In the rows, 128 means zero.
Each named move below is a turn or a mirror, shown by a few rows before and after it. Which moves, in which order, take the first row of each later pair to the second? The first pair is answered.
Govu (before |-> after):
[163 108 136 172 164 136 131 129  96 119 103  86 125 137 105 134 128  86
 155 127  69 150 127 128 153 111 154 134 171  84 112 172 115  72 131] |-> [158 105 136 160 179 135 137 139 112 123  95  77 116 141  93 127 112  93
 157 146  75 167 141 119 161  91 136 134 166  95 127 159 137  73 114]
[114 103 127 107  93 150 164 136 161 152 116 132  77 119 113 148 110  89
 115 100  81 133 113 141 153 111  99 107 112 129 165 136 117 143  98] |-> [115 105 128 119  78 149 160 127 145 150 125 138  85 111 116 155 124  80
 114  84  74 121 107 145 146 127 112 106 116 120 157 154 105 140 111]
[141 145  81 109 100 152 108 132 149 145 148 158 132 133 131 139 120 108
 100 106 182 128 141 118 122 123 121 117  91 143 137 106 136 118 106] |-> [145 147  85 118  93 156 105 129 138 143 154 159 137 129 133 147 129 106
  99  95 175 120 138 120 115 133 128 113  90 138 134 117 125 116 114]
Seniz (before |-> after):
[123 119 133 144 130 128 153 130  99 135 124 117 128 130 121 113 151 147
 154 145  94 118 124 136 116 132 136 150 139 142 135 140 121 139 139] |-> [121 111 139 133 130 127 159 137 102 133 121 121 123 130 113 108 139 145
 150 148  98 114 132 131 128 119 132 149 143 150 137 131 126 143 117]
[130 140 133 139  96 134 121 151 122 124 164 163 139  96 156 115 142 124
 105 108 153  88 118 130 143 122 126 106 116 178 162  74 108 168  66] |-> [154 134 126 143 108 125 123 128  89 114 165 154 143 100 141 153 153  92
  99  73 147  63 109 141 139 139 142 103 135 150 134 117  88 139  81]
[153  98 159  94 110 144 131 119  90 146 155 166 162 167 121 131 105 119
 152 115 125  74  97 135 131  66 126 162 165 140 123 157 108 142  82] |-> [150 118 165 130  77 156 112 108 111 139 161 169 179 156 155 117 134 143
 161 123 103  97  77 136  88 105 139 165 144 125 125 180 100 145 143]
[139 129 124 116 142 135 144 129 154 138 116 107 125 131 116 145 123  97
 113 105  95 143 133 136 128 120 118 115 130 126 138 141 109 139 105] |-> [139 138 131 127 133 147 138 124 165 140 115 111 136 126 133 139 133 109
 118 116  92 156 123 138 112 137 124 121 120 122 139 149 105 142 131]
zinon (before |-> after):
[118 165 106 148 133 164 152 143 183 120  49  93 119  76  94 157 148 137
 119 148 130 154 184 128  79 156 135  99 133 189 169 139 112 142 122] |-> [118 159 114 149 138 165 156 144 180 125  51  84 116  77  93 159 148 134
 123 145 121 153 181 130  85 155 137  96 137 186 167 139 113 145 119]
[152 124 115  86 147 115 141 131 141 142 130 131 117 138  86 161 120  82
  95  77 136 102 146 132 170  78 105  99 140 136 138 113 123 130  56] |-> [168 157  93  94 134 110 122 111 149 114 140 171 129 127  95 167 123  96
  83  82 189 112 144 122 140 121  95 103 106 128 127 109 118 131  74]
[153 172  89 113 113 139 111 112 182 149 129 131 129 128 119 150 141 132
  95  92 135 138 105 134 107 134 107 108  88 137 135 122 121 144 122] |-> [137 170 106 126  93 144 112 123 186 152 133 136 135 115 137 129 149 151
 103 104 125 141 102 131 104 138 111 110  82 143 144 118 119 155 135]
[158 186  99 102 119 133 134 110 180  89 139 155 130 162 114 159 140 105
  89  88 150 176 124 140 120 134 130 113  90 134 114 125 138 153 114] |-> [138 190 115 121  91 142 128 122 184  90 145 166 134 146 144 126 150 129
 105 113 140 184 117 137 109 142 144 122  75 142 122 113 132 171 128]
los (before |-> after):
[115 184 135 147  99 120 113  66 137  64 171 141 152 110 120  92 157 182
 123 162 160 121 143 113 107 183 141 164 133 166 128 126 135 112 168] |-> [132 187 129 148  95 120 109  54 144  73 171 121 160 113 122 120 170 158
 111 125 131 119 124 130  96 189 147 153 140 149 121 161 117  97 184]
[118 150 117 125  93 140 105 128 164 125 136 143 120 106 122 133 148 151
 115 125 186 135 120 116 121 153 119 138  85 110 139  92 115 139 109] |-> [132 158 116 129  85 141 102 120 170 133 134 128 127 110 121 154 157 132
 105  98 167 134 102 128 113 155 128 133  85  98 136 115 100 131 120]
[159 175  98 115 146  68 137 131 150 112 110 108 117 167  99 112 121  89
 101  89 126 129 136 136 137 116 140 146 154 122 151 116 123 131  79] |-> [131 180 108 121 131  71 138 151 148 109 113 130 117 152 110  72 116 124
 120 122 141 129 147 125 142 117 141 153 144 144 166  81 131 155  68]
[100 112 133 114 143 156 131 131 173 167 100  69  93 136 114 136 102 100
 156 143  91 183 155  96 113  81  98 119 107 149 151 105 156 144 108] |-> [ 96 116 142 125 126 163 133 135 181 173 104  72 100 129 128 132 111 102
 156 138  83 179 146  99 109  83 104 117 104 151 155 106 148 157 112]
Then:
Each pair is 2 to 4 moves apart.
[144 142  88  92 178 136 107 142 163 129 125 155 145 137  90 135  88 140
 126 121 183 141 126  98 125 101 103 104 127  98 138  96 145 134  90] |-> [110 145 139 142  93 167 107 167 146 155 144 159 170  90 146 102 138 166
 153 107 108 112  89 118 114 111 150 102 137 109 154 111 102 169 128]  los Govu zinon
[163 135 164 159  66 133 139 117 129 117 157 150 157 110 154  96 186 147
 115 139 155 125 117 123 104 183 172 155 114 178  98 124 111 173 181] |-> [200 107 153 128 121 117 149  92 113 125 138  94 143 151 112 164 179  80
  96  87 120 114 109 143 121 160 166 148 148 145  78 171 106 126 173]  zinon los zinon
[191 112 118 132 170 101 143 130 124 113 134  91 107 151  92 161 137  75
 105  93 132 125 173 148 158 122 119 115 156 113  83 128 105  90 119] |-> [140 133 152 193 102 117 127 145  99  95 158 144 132 101 155  88 168 151
 149 150 139 116 162 135 120 179 154 134 134 122  88 111  98 132 173]  los Seniz los los
[119 126 102 158 141 129 142 123  92  72 116 122 152 122 132 157 117 101
 146 155 178 121 173  91  80 186 168 146 141 126 114 130 162  86 159] |-> [118 120  98 122 153 141 140 146 179 113  92  68 135 151 133 158 100  94
 126 154 135 182 170  93  96 128 131 125 122 149 160 114 179  94 139]  Seniz los los Govu
[135 108 116 112 167 129 129 130 135 136 134 100 125 158 115 130 116 125
 105 137 107 138 123 136 121 121 115 122 139 121 132 126 169 101 115] |-> [127 138 111 130 133 142 116 128 152 127 141 130 139 140 143 109 128 153
 107 149 127 157 118 129 102 143 112 125 110 130 135 109 167 123 128]  zinon Govu Seniz
[143 167 133 148  78 145 114 116 151 130 154 136 168 121 153 149 177 132
 108  81 137 111 112 140 123 143 140 126 100 112 126 118  92 145 120] |-> [ 98 150 150 142 101 141 122 145 136 126 150 153 147 114 148 101 152 168
 140 149 169 107 147 120 148 122 140 147 108 140 141  70 122 159  88]  zinon los los los
[160 146 137 142  94 116 122 105 115 117 130 136 156 131 148 147 147 129
 114  88 120 125 114 137 121 155 141 115 129 119 100 157  96 129 136] |-> [132 143 154 136  72 124 130 136 127 134 138 154 151 117 155 113 146 149
 127 110 120 126 121 131 139 128 136 116 123 151 127 117  99 164 106]  zinon Seniz Govu
[117 124 141 148 106 117 132 113  98  82 130 116 107 116 158  66 138 152
 174 184 146 120 142 129 117 191 160 162 133 103 111 121 122 132 171] |-> [147 101 124 120 149 105 141  97  86  89 114  72  97 149 118 122 131  96
 157 138 124 111 136 143 136 169 149 154 165  79  95 159 119  90 158]  zinon los los zinon
[146 129 140 116 154 100 149 137 114 155 151 118 105 134 116 152 104 108
  95 137  98  96 144 144 168 103 150 122 158 159 124 121 111 128  85] |-> [165 154 131 127 133 113 136 126 158 169 147 103 119 140 135 160 126 106
  83 113  72 135 118 151 136 119 147 111 132 147 134 149  99 129 124]  Seniz Seniz los zinon
[118 120 145 146 123 138 135 135 143 149 125 108 129 136 145 135 146 130
 143 131  67 147 112 137 110 123 148 143 139 111 117 175 128 112 170] |-> [106 106 140 107 156 133 149 152 152 155 115 110 107 145 116 126 113 128
 138 156  94 149 143 126 147  80 127 144 145 135 136 128 157 116 108]  Seniz los los los
[171  91 133 120 139 113 130 114  98 120  76 160 128 133  79 161 124 154
 158 123 130  63 109 183 116 152  99 142 117  97 108 126 126 113  82] |-> [162 117 139 136  90 138 119 132 171 151  69 142 141 126 121 135 141 178
 157 129  83 114  85 190  93 150  93 128  79 120 144 122 126 145 110]  Seniz los Seniz los
[114 123 127 135 172  89 145 147 146  97 116 108 115 131 138 128 113 159
 176 163 109 145 159 108 115 143 149 150 119  92 131 118 152  75 149] |-> [118 134 133 153 149  95 137 141 138  94 126 119 127 120 153 128 133 158
 180 151  99 138 149 113 102 167 166 148 117  88 125 131 137  82 169]  Govu Seniz Seniz Seniz
[112  94 136 104 162  92 135 135  78 109 128 138 113 133 109 119  87 116
 153 171 173  96 147 108 174  94 131 154 147 127 125 103 147 121 100] |-> [ 83 110 153 138 118 111 122 144 111 119 128 141 126 118 155  78 109 162
 176 204 148 130 136 104 148 116 140 160 122 137 147  98 147 148 146]  Seniz zinon Seniz
[115 114 156 142  79 182 135 156 138 167 107  89  92  95 126 117 101  73
 141  81  76 113  84 162 150  92 150 116 165 136 161 114  82 142  96] |-> [170 138  91  96 127 159 126 117 158 136 103 109  85 130  81 161  71  55
 102  75 169 135 110 141 137 112 103 108 139 124 146 101 104 110  68]  zinon zinon Govu
[131 108 137 141 146 107 136 111 101 112 126 105 121 130 106 123 119 105
 152 124 117 130 124 131 120 132 126 141 149  73 101 167 137 105 141] |-> [100 107 145 122 139 115 143 145 123 127 125 118 113 124 107  92  99 131
 153 154 133 140 143 117 143  90 113 143 135 111 131 118 154 138  94]  Seniz Govu Seniz
[138 138 130 178 121 141  78  96 147 115 146 140 161 106 144 128 155 161
 120  91  84 181  85 130 116 160 133 118 101  92 126 169 102 118 191] |-> [155 117 119 116 160 137  97 118 177 153 134 106 139 134 100 164 120 120
  86  59  75 182 102 132 165  75 100  96 120 119 146 142 109 119 108]  Seniz los los
[136 126 131 155 120 164 109 112 121 129 156 147 145 141 147 115 139 162
 169 162 145 145 134  95 127 151 131 159 136  85 121 129 146 165 180] |-> [125  90 148 128 157 161 126 134 122 154 138 103 124 161 126 120 117 141
 172 161 107 142 148  99 163  97 124 158 170  98 131 125 159 160 148]  Govu zinon zinon
[105 148 134 141 112 137 126 131 159 133 135 160 144 106 135 117 128 152
 123 132 148 132 118 135 135 133 128 121 110 150 146  93 129 155 113] |-> [109 143 133 130 113 136 121 135 161 146 132 149 144 107 131 131 129 136
 111 117 134 129 112 140 142 119 125 112 115 149 142  92 122 154  99]  Govu los zinon Seniz
[124 116 152 155 169 112 135 157 112 120 147  70 116 145 129 109 126 144
 107 165 117 133 120 135 170 111 148 164 151  97 126 135 120 123 137] |-> [116 123 154 147 151 123 131 164 134 130 148  74 117 138 142  99 126 152
 103 162 106 143 113 132 179 101 148 155 143 115 140 122 121 140 130]  Govu Seniz los Seniz
[115 119 154 132 155 166 127 152 115 103  88  49  43 148 114 130 126 122
 152 153  99 142 186 128 193  96 140  80 128 158 139 109 188 127  55] |-> [153 183 121 182  83 172  97  94  87  49 128 136  93 114 146 142 179 143
 134 126 169 130 161 123 112 214 157  82  80 115  93 138 142 129 123]  zinon zinon Govu zinon
[155 146 111 131 107 141 113  98 118 119 150 141 146 116 135 136 155 122
 114 106 138 122 119 134 114 147 121 128 112 118 117 125  95 133 133] |-> [162 134  98 105 145 136 116 107 150 127 128 114 128 142 115 143 127 108
 110 119 140 149 133 127 128 117  98 124 111 129 132 114 122 126 110]  Govu los los los
[133 126 165 121  99 142 114 114 145 138 142 162 124 117 120 119 170  97
 101  87 109  92  95 152 105 144 151 125 138 122 134 155 102 136  97] |-> [123 133 161 110 112 151 110 126 205 151 128 145 117 137 128  98 154 123
 100 121 108 146 102 141  98 126 124 123 110 136 164 135 132 148  98]  Seniz los Seniz Govu
[121 133 146 167  72 127 125 134  56 105 184 151 138 103 137  97 134 156
 156 121 146  75 144 122 130 172 158 132 146 126  97 130 119 115 152] |-> [ 94 131 163 170  60 142 125 166 107 131 170 125 135 104 161  65 132 179
 165 146 102 114 142 122 133 138 149 130 130 154 134 112 134 143 150]  zinon los Seniz
[ 94 121 138 112  53 186 137 160 130 149 148 138  92  67 129  82 117 155
  96 105 164 106 132 121 170 153 120 129 123 158 162  38 105 193  37] |-> [131 117 106  79  95 167 145 142 125 147 144 125  82  94  92 131  98 113
  65  72 188  95 142 124 186 142  98 123 140 144 142  51 107 161  12]  zinon zinon zinon
[135 143 111 128 141 119 125 120 148 106 118 152 139 133 131  97 110 144
 131 179 175 151 145 108 109 150 118 151 102 136 130 100 151 130 138] |-> [165 134  98  99 162 121 128 114 175 133 105 100 132 159 110 142 106  97
 104 134 136 163 130 124 121 123 106 131 111 124 135 128 143 108 127]  los los Govu Seniz
[134 105 135 142 154 119 136 117  81 123 115 109 131 140 106 145 102 105
 151 132 127  90 151 130 149 121 152 145 177  99 110 149 136 103 137] |-> [106 118 153 166 117 130 130 132  84 118 126 141 140 115 136 100 119 145
 173 164 126  91 151 120 134 135 163 154 166 111 119 128 134 134 150]  los Govu Seniz
[119 107 153 145  98 139 153 133  83 136 157 133 135 109 120 127 152 109
 127 105 110  62 130 128 148 108 160 125 163 130 133 121 100 154  94] |-> [129 153 134 166  68 150 129 119 126 119 156 156 154 104 153 111 169 142
 122 123 131 109 114 117  95 165 150 125 113 118 131 124 104 160 147]  zinon zinon Seniz
[148 136 124  96 100 150 137 127 127 184 202  64 104 146 127 195 154  75
 130  72  85  81  91 111  94  93 168  79 131 138 125 168  81 127 109] |-> [150 158  88  63 137 143 126 137 195 163 181  87  83 164 111 156 103 113
 124 142 166 143 134  75  88  83 109  81  78 169 153 102 141 138  75]  zinon zinon Govu
[ 88 144 131 186 162 130 107 100  84 101 126 118 121  93 141 153 146 124
 151 122 116 118 169 126  98 161 149 166 104 143 106 146  95 108 184] |-> [ 68 113 140 147 199 126 124 131 110 124 110  95  90 115 113 138 107 118
 147 148 106 126 194 118 148  91 124 162 119 176 136 110 126 116 124]  los Seniz zinon zinon
[123 115 128  98 134 121 155 153 114 171 139 121 125 126 107 144 117  95
 113  94  87 102 131 143 183  58 111 122 162 167 152  98 122 151  47] |-> [145 135 110 107 135 128 140 134 188 181 115  76 132 152 129 161 138  97
 101  86  46 172 109 150 142  78  96 118 130 142 165 137 135 131 111]  Seniz Seniz los Govu
[155 151 105 145 109 112  93 135  76 114 127 177 149 117 107 160 142 114
 126  61 145  99 106 150 112 153 130 112 120 111 103 147  64 106 123] |-> [149 133  86 112 191  98  91 146 140 116  84 121 115 168  79 149  89 122
 133 121 156 168 146 133 123 118  83 122 110 120 125 127 136  83 116]  Govu Seniz Govu
[133 113 123 122 172 118 134 121 154 122 107  87 118 155 106 125  89 127
 129 154 124 148 157 127 125 119 122 145 131 121 132 133 158 112 137] |-> [127 142 125 161 111 131 119 118 152 113 128 129 144 120 144 106 127 153
 136 145 128 146 131 126  92 166 140 144 102 118 128 137 130 133 176]  zinon zinon los Govu
[157 153 106  95 146 139 132  88 232 148  69 171 133 150  72 128 104 159
 109  94 129 162  84 149  98 117  72  82 102 159 121 106 140 137 160] |-> [157 150  99 102 170 128 132  75 210 120  66 184 131 158  62 126  95 166
 122 118 160 157  97 142  90 142  72 100 105 142 104 110 149 122 172]  los Seniz Seniz los
[161 149 107 105 133 123 134 114 128 124 129 144 127 132 105 165 123  95
 104  86 154 114 123 132 128 134 112 116 127 118 116 131 112 110  93] |-> [137 142 105 108 154 121 132 124 143 113 117 149 111 136 108 129 101 131
 121 148 179 138 143 114 123 130  97 131 116 132 126 104 146 112  93]  los Seniz Govu
[160 160 106 135 118 117 109  99 121 101 132 162 136 130 147 147 120 121
 111 117 159 110 107 118  95 193 142 132 117 109  91 157 119 105 144] |-> [129 130 146 153 103 129 120 123 118 140 123 110 134 128 168 133 130 117
 135 113  72 105  91 138 110 160 168 132 142 113 113 180 112 115 164]  los zinon zinon los
[152 132 120 124 156 127 123 114 111 108  81 106  98 117 129 109 105 130
 158 163 189 130 150 112 135 162 124 151 123 118 119 119 132 129 136] |-> [173 143 115 135 118 138 118 100 121 130  85  87 116 118 143 139 138 103
 137 103 141 131 114 135 118 171 136 134 117  98 114 162 102 127 161]  Govu Seniz los los
[103 155  98 137 130 138 113 126 164  96 125 191 103 130 153 112 104 190
 147 184 178 157 171  98 120 141 123 134  84 131 146 101 154 157 116] |-> [121 118 122 146 120 124 129 105  56 103 144 175 114 122 127 179 136 118
 147  93 124  57 141 135 144 143 175 131 164  98  94 173  90 122 117]  zinon Govu Seniz Seniz
